One turn moves each row of this set onto another row. After a few examples, where does it send each row asked below?
reri: [ 29  -2   1 -42   6  -1 -46  17 -18 -13  -4  27]
Nosuv: [ -7 -10  42   2 -16  17 -28 -10 -39   6 -38  60]
kime: [  1 -21  30   9 -16  38 -27 -15 -47 -13 -30  45]
senip: [-57 -30  -6 -11  16   1   8  20 -17  37  27  21]
Lun: [ 10  11 -27 -12  -2  11   2 -17  -9  15  56  22]
Tusu: [-48 -46  15   9   9 -11   2  14 -21  42  19  20]
tafu: [  2   4 -19 -10  -7  19 -11 -25 -11  18  57   9]
lam: [  6 -20  31  13 -20  16 -19 -29 -29 -22 -35  51]
zivu: [-17   5   6  27   8 -22  21  -2  -1  17 -42  27]
nidob: [-22   9 -20  12  44  26   9 -23  17 -11   2  32]
Pupid: [ 18 -31 -16 -32  12   4 -61   7 -32  -9  -3  30]
Vela: [ -7   2   0  13  13 -12  22  -6  12  15 -48  37]
gadu: [ 25  -9 -19 -32  25   4 -54  20 -23   6   6  28]
vefe: [  8  -9  13   4 -30  31 -12 -19 -40  -9 -39  49]
tuzin: [ 20 -15 -18 -27   8  10 -49  26 -46  -2   6  32]
kud: [ 27  -6 -11 -26   9   9 -52  27 -28 -14   5  26]
bosir: [  2   0  -6  -6  -4  26   8 -26   0   7  59  17]
Tadap: [  3  -5 -33 -14  10  19  -3 -26  -2  -7  52  18]
lala: [-34 -25  44  32  24  17 -33 -16 -33  12  12  50]
zovu: [-27  19  10  22  18 -13  30  -7  -4  16 -29  38]
torak: [-18 -10   3  20  22 -32  14  -3  10  18 -34  52]
Gepez: [-37 -54 -15 -21  30   9 -43  -1 -15  15  -4   5]
tivu: [ -3  -2 -11 -28 -12  26  -9 -30 -18   6  49   1]
pego: [-53 -41   5  18  13  -3   4  -3 -25  30  39  32]
ronon: [-10  -6  -1  13   4 -32  21   8  -4  22 -44  36]
bine: [-44 -38  12  11 -11  -6  16  11 -24  38  34  34]
Giget: [ 13 -14  17 -13  30 -25 -38   0  28   9 -13  47]
nam: [  1 -30  28  -4 -15  22 -16 -44   4 -27  10   6]
pof: [  0 -12  23   5 -24  31 -30 -13 -35   1 -43  56]
ven: [-52 -38   4   5   0  -2  12  21  -8  38  30  28]

bosir moves to Tusu
nidob moves to lala
tafu moves to ven
And these:
tivu moves to senip
Lun moves to bine
pego moves to torak

One turn moves each row of this set onto another row. After a few examples, where does it send each row asked below?
firam: [-10   2  30 -13 -30 -42   5 -26   8  -9  24  12 -19]
nido: [-23  16   3 -37 -16 -26  12   4  22   7  46  -1  42]
nes: [  3  28 -44  -2 -11   0  24  -3  16 -26 -13  -7 -32]
Nesop: [  5  20 -48   4 -21   8 -11  41  -7  25 -20  -1 -10]
bodor: [ 17  43  47  -9 -13 -15  25   3  16   2 -17  31 -19]
pizuk: [ 14  56 -28 -22 -17  16  17  42   3   7 -23 -13  36]
buri: [ 31  19  32 -28  14 -14 -13  -3  13  -4  -8 -13 -42]
fiv: [ 22 -13 -10  -6  -1 -53   0  18  10  24 -36   5  45]
boge: [-15 -15 -11  17 -14 -37  20  45  15  -7 -30 -29  -5]
nogi: [ 14  22 -10  -2 -13 -14 -10  14  11   5 -65 -38 -28]
roro: [  0  25   8   4 -10  11  12 -44 -32  -5   1   6 -10]
Gela: [-14  -8  36 -16 -10 -46   8  13  14 -23 -21 -18  47]
sinom: [-25  52  10 -22 -22 -11  14  30  10  16  13  -2 -40]
megus: [ 14   6 -26  13 -18 -53  12  -7  -4  21  20  -9  47]
Duz: [11 -2 41 -1 -4 -9 31  7  4 43  0  7 45]
ruti: [-27  37  39  -8 -40   0  -8 -20  22  38  -6  11   3]
Meko: [ 13  38  27 -28 -64  -4 -28  -1  15  -4  -2 -28 -10]
zol: [ 17  56   6 -17 -36 -46 -15  -6  36  36  -8 -16  40]
mori: [ 35  32 -42   3  32 -11 -10  16  17   6 -11 -17  15]
Nusem: [-14  21   7 -21 -34   2  -2  -7  -4 -20  24 -21 -37]
lafe: [  8  18  47 -18  12  -5  11  14  29  18 -22 -26 -37]
Gel: [  0   7 -38 -26  -5   0  10 -24 -17 -11 -21 -50  11]
tuz: [  9  18 -12 -13 -11  28  11  38  -3  19 -46 -30  34]
Nugiv: [ 22   3 -26 -16  15 -30   0  13  13  -9 -41 -55  15]
kovot: [-12   4 -10  -6  19 -33  17 -14  43  40   8  -7  42]
gupe: [-10  26  51  10  -9 -43   6 -19   2  28 -15 -13 -26]
gup: [-10  26 -19  -4 -32 -14  13  -7  10  13 -17 -10  77]
rebo: [ -2  -8   0 -19   8 -24  -6  -1   0  19  47   7  30]
taz: [ -3  25  46 -22 -34 -16   0  -3   3  14  -9  -8  66]
mudip: [  3  58 -25  29 -32  -2  15  23   5  -7 -35 -28  -2]

sinom moves to mori
gup moves to firam
And these:
kovot moves to bodor
mudip moves to megus
Meko moves to Gel
Nusem moves to Nugiv
fiv moves to ruti
nido moves to buri
zol moves to roro
pizuk moves to rebo

